Each path below is one point turned by a fixed rotation once a step. After each direction that follows a path, write how fast that rotation turns it, in degrees a step (0 if it stays still).
Each turn is a multiple of 5 degrees from 10 to 175, or 0.
Each row of a path follows its step; steps can be skipped.
Rotation 1:
step 0: [ -2.9 -17.3  -5.2  -8.9   4.9 -20.2  -6.9  -6.7  14.6 -13.3  15.6   7.8
   7.1   8.6  27.4  11.8   1.2   0.0  -7.6   2.7   4.8 -32.7   5.5   9.7
 -25.9  18.0 -24.5  15.5  -1.9   9.2  12.6  -3.1   6.1 -14.0 -16.2  12.5
   9.0  -2.2  30.1  22.3  -7.0   9.4 -14.1 -10.6 -12.7  17.3  11.9  13.3
  23.6  15.7   3.6   1.3 -49.6   3.6 -14.8 -15.6  29.5  -0.7   6.2   1.9
   6.7   5.7  -4.5 -14.4  -1.1  13.7  10.6  27.0 -19.0 -31.8  -1.5   9.0
  -0.4  -5.2  15.3  -5.0  -6.6 -12.6  -3.4]
step 1: [ 10.1  15.8   8.5   2.8 -23.4 -10.0   1.8  -5.6  -0.4  36.5   5.3   1.6
  -2.9   3.2 -12.1 -21.5  -4.4  14.2   2.0  24.6   4.0  -6.9   1.2   9.5
  22.6  -5.4  20.3   3.2   9.4  17.5   8.3  12.0  26.8 -12.9   8.2  25.2
 -22.2 -12.6  -3.8 -19.1   5.7   3.9   8.6   3.5 -18.2  27.7  13.1   2.9
  11.4   3.3 -13.1 -13.1 -11.1 -30.0  -2.0   0.1   0.2  -1.9  -8.7   5.9
 -23.3  20.1  -8.8   5.9 -19.1  28.0  -3.2 -32.6  15.5 -10.0  20.1  13.7
  17.9 -20.9   7.9  25.7 -14.8  -2.1  -7.9]
step 3: [  7.5   5.1   0.2  -9.8  10.6   0.9  11.3 -36.3 -11.0  -2.5  -9.2  23.0
   8.8  10.4 -22.6   1.4  23.0  11.1  -1.3 -20.3 -20.6   2.1  -1.7  12.6
  -4.0  20.3  13.6  -2.1  23.2 -25.3  10.3 -16.1  13.3  -8.7 -31.8   8.1
  -0.9   3.3  18.0 -10.6  11.1   7.9  -8.6  -4.1   0.9  27.4 -15.0  17.3
 -24.9   9.0   5.0 -26.7 -12.0  -1.2   5.9   5.4 -16.7   6.4  17.7 -20.9
   7.6  18.9   5.2 -12.3  34.4  10.3 -17.6   7.0   2.6 -20.6  12.9  11.5
  -5.2 -10.5   7.9  -2.6  -8.4  22.4 -19.6]
step 7: [ -3.3  21.5  -5.9  -1.9 -14.0 -11.1  16.4  -1.7 -18.3 -13.2  10.5  13.4
   4.9 -27.7  11.3   9.9 -17.5 -12.6   7.7   5.3 -10.1  10.3  11.1 -21.8
  12.0   9.6   7.0  11.5  25.6  26.8  -1.1 -22.2 -21.6  34.3  -3.2  15.9
   1.6   0.2   5.2   3.4  -1.1   7.6 -14.1   5.3  -0.9  18.3   4.8   2.6
   6.1 -43.0 -17.7  -4.7  -7.9   1.7  -2.6  -4.5  -4.6  -8.3 -14.1   5.0
   7.1 -32.4   8.8   3.2 -14.7   6.0 -14.0 -22.0  -5.2  33.6  17.1  30.6
 -11.9 -14.1   2.4   6.5  -6.1 -14.6 -18.1]
step 12: [ -9.1  -0.2   8.2  21.5  15.3 -13.1  21.1   7.0  -9.9 -20.8  22.3   5.5
  -5.7  21.0  -9.0  18.2  23.1   1.2  -5.2  20.8   0.6  15.8  16.5   2.9
  -7.7   7.3  -4.4  -4.9  32.5  24.6  20.9 -12.3  -9.9  12.0 -22.4   6.7
 -10.7 -23.6   1.1  32.1  24.3   1.1   3.6  -4.4  15.9   7.3  34.2 -12.1
  -9.7  -0.5   3.0   6.3 -32.1  -4.8 -17.0  15.5  -6.9  -2.1   0.2  -8.1
  18.1  -4.8 -10.1 -23.5 -16.1  -4.5  -2.2 -10.4 -11.3 -10.7   9.3 -21.7
 -23.5 -21.4  -1.6  -6.9  -5.6  -3.8   0.1]
step 21: [  0.5   7.2   7.6  17.0  -3.1  26.9  -3.5   9.4 -18.4   5.2 -27.9   9.0
  -1.2  -5.2  15.5 -28.3  -2.3 -15.7   3.5 -14.1  -1.5  -7.5 -12.7  28.6
   9.5  17.0   8.8  -8.3   8.9  -7.1  12.5  -2.8 -11.8  -7.1 -14.4  -8.6
  -2.1   5.6  10.4  -1.4  -6.5  -5.4  -5.2  -8.9  10.8  34.9  22.6 -22.4
 -23.8  -5.8 -23.5 -13.2 -27.5  -4.9  -2.7   8.3   5.6  27.7  11.4  13.4
  -1.5 -10.3  13.3  12.6  24.2  -8.8  -4.8 -28.9   8.8  10.8  15.3  14.3
 -29.2 -33.2   6.4 -18.3  -4.1  -7.2  -6.8]
step 31: [-19.1   0.9   4.5 -19.7   1.4 -29.0   8.5 -11.3   3.0  -9.2 -16.5  -1.3
  13.6 -15.2   9.1   4.4  -0.9   1.0  -3.5  12.6 -12.3  -8.7  34.1  11.5
 -43.5   9.1  -4.8   1.6  -6.3   8.5 -11.3  -3.8  -4.2  -6.5  -0.3  10.3
 -21.0  -0.2   8.9 -18.4 -10.0  18.5  43.1  -4.8  -8.7   5.2  -4.5  -9.8
  20.7  15.1  -4.1  -9.1  -4.8 -13.8   3.1 -33.7  22.7   3.5  -9.5   3.6
 -22.8 -17.6  19.5   4.9  -3.6   8.8  11.6 -22.2  22.3 -12.8  13.1 -22.1
  13.7   1.7 -15.8  -1.3 -22.1  -6.2 -12.3]
Speeds:
[-2.4 -2.9 -0.4  0.9 10.3 -1.0 -4.0 -7.3 -2.1  2.1 -1.3 -0.1  0.5  1.3
 -1.1 -2.4 -1.6 -5.4 -3.6  0.1 -3.0 -6.3  1.2 -3.7 -5.4  0.7  0.3  7.8
 -1.3  3.5 -1.4  0.6  0.4  1.5 -1.5 -4.7 -2.8  0.8 -2.4  1.1  6.5  2.2
  1.5 -5.7 -5.0 -3.0  0.1 -2.1 -2.0  4.5  3.3 -4.2 -1.7  2.2 -1.1  2.0
 -4.6  0.3 -3.0 -7.1 -0.2  0.1  0.1  2.6  1.3 -0.1 -0.9  2.2 -2.5 -7.0
 -3.9  5.2 -0.7 -3.2 -2.4 -1.4  3.2 -1.3  2.3]
125
[ 1.4 -3.7 -0.2 -1.6 -5.8 -4.5  4.1 -1.0 -2.5 -1.1  3.3 -3.2 -2.2  3.3
 -4.8  7.7 -3.8 -1.5  2.0 -0.9 -1.2  2.2  0.6 -4.0  1.1 -2.7  1.4  2.9
  3.5  0.5 -0.9  3.9 -1.6  1.4  3.1  2.2 -1.9  4.6 -4.8 -2.3  4.7  5.1
 -1.3 -2.5  3.1 -0.3  6.5 -0.7 -6.6  0.1  1.3 -1.0  4.2  4.0  0.1  0.8
 -0.2  4.4  3.0 -2.7 -1.7  2.0 -4.9  4.1 -6.4  2.9  6.9 -3.3  1.0 -3.5
  4.9 -4.1  4.9 -2.2 -1.7 -1.1 -4.4 -1.5 -3.3]
135
[-3.5  0.3  4.9 -0.6 -6.2 -6.6  1.1  1.5 -3.6  2.5 -4.6  1.0  2.0  2.5
  1.1 -0.8  6.9 -6.2 -2.4  0.8 -1.6  0.5  4.2  2.6  4.3  1.1 -2.2  0.9
  0.7 -1.6 -6.7 -2.5 -2.0 -0.6 -5.3 -0.9 -3.4  1.0  2.8  7.0 -1.0  0.4
  5.2  2.7  4.4 -1.0 -1.0 -0.4  2.7 -0.1  4.3 -0.9  4.8  0.7 -4.4  6.7
  2.1  1.3  6.0 -0.3  0.3 -1.9 -2.0  1.5 -0.3  9.3 -1.6 -0.5 -1.4  0.4
 -3.6  6.3  0.3 -0.2  3.5 -2.8 -2.8 -0.2  2.6]
155
[ 3.8 -2.0 -1.4  2.8 -6.5 -1.2 -3.1 -0.5  4.2  0.4  0.1  0.2  5.0 -2.0
  4.1 -0.1 -2.0  0.6  2.5 -0.1  5.2 -2.6 -0.7  1.5  0.3  2.2  3.3  3.9
 -4.8  1.3 -0.5  4.5  4.4  2.7  2.1  3.0  3.7 -1.9  3.0  4.3  1.8 -1.5
  1.2 -2.0 -0.4 -4.3 -4.7 -3.1  2.1 -1.3 -1.9 -3.2 -0.2  4.3  6.0  4.1
  2.0 -9.2 -4.9 -2.6 -2.0  5.2 -5.0 -2.2  0.2  3.5  3.5 -5.9  2.3 -2.1
  0.5 -1.8  4.7 -1.2  3.9 -5.5  0.2  3.0  6.4]
80
[ -4.9  -0.6  -2.9  -1.8   3.3  -0.4   0.8   2.6   3.9   4.8   3.6  -7.8
   2.3  -3.3  -1.7   2.8  -1.3   3.2  -0.9   4.7   2.5   1.1   5.3   2.2
  -0.9  -3.9  -1.6  -0.7   1.0   4.7   2.7  -0.2  -3.4   0.0   1.4  -3.4
   1.3  -1.0   4.1  -1.9   3.5   2.2  -1.4  -1.6   2.6   5.0  -1.7  -2.0
   3.4  -2.5   2.7   0.4  -0.3   0.7 -10.3  -5.9  -1.6  -6.8  -1.5   0.9
   3.6   5.8   0.7  -1.6  -3.6   5.5   0.4  -3.8  -6.3  -1.7  -1.8  -1.0
  -3.0   2.1   2.1  -0.4  -3.6  -6.2   3.3]
60
[ 2.9 -1.3 -0.9 -0.6 -0.5 -4.1 -1.3 -2.1  5.2  1.3 -1.8  3.4  0.2 -0.1
  0.1 -4.5  3.5  5.1  4.1  4.8  4.5 -5.6  2.8 -5.0 -0.8 -2.6  2.0 -1.2
  5.6 -0.9  3.7  3.7 -5.4  5.5 -0.7  1.4 -1.8  3.8  4.0  2.1 -0.5 -3.8
 -1.2 -2.4 -0.5 -1.1  3.3 -4.5  0.5 -2.8  0.6  0.9  2.4 -6.2 -5.8  0.5
  5.8  3.7 -1.9  3.5  4.1  2.0 -8.7  6.5 -0.3 -5.9 -2.2  4.3 -0.7 -0.9
  1.0  2.3  2.4 -1.3  1.6 -1.7  4.8  1.3 -0.7]
65
[ -3.6  -0.8  -0.6  -1.8  -3.6   3.0   0.6  -0.8  -7.1   5.8  -3.6   4.3
   1.0  -2.2  -0.1   5.6   0.2   6.5  -0.2  -4.4  -2.4  -2.2   0.2   2.7
  -3.8   9.0   0.4  -3.0  -1.9   0.6  -1.3  -0.3  -1.6   2.9   1.0  -1.9
  -2.6   2.3   3.3   4.5  -1.7   0.5  -1.6  -0.1   1.5  -3.2   3.7  -0.1
  -2.8   2.7  -8.0   2.0  -2.2   1.5   0.2 -10.6   4.8  -0.9  -0.4  -2.6
   6.7  -0.1   3.2   1.7  -1.4   0.8   2.8   1.1  -2.8  -2.6  -4.3   2.3
   5.5   2.5  -2.7  -4.1  -0.2   1.2  -0.2]
140
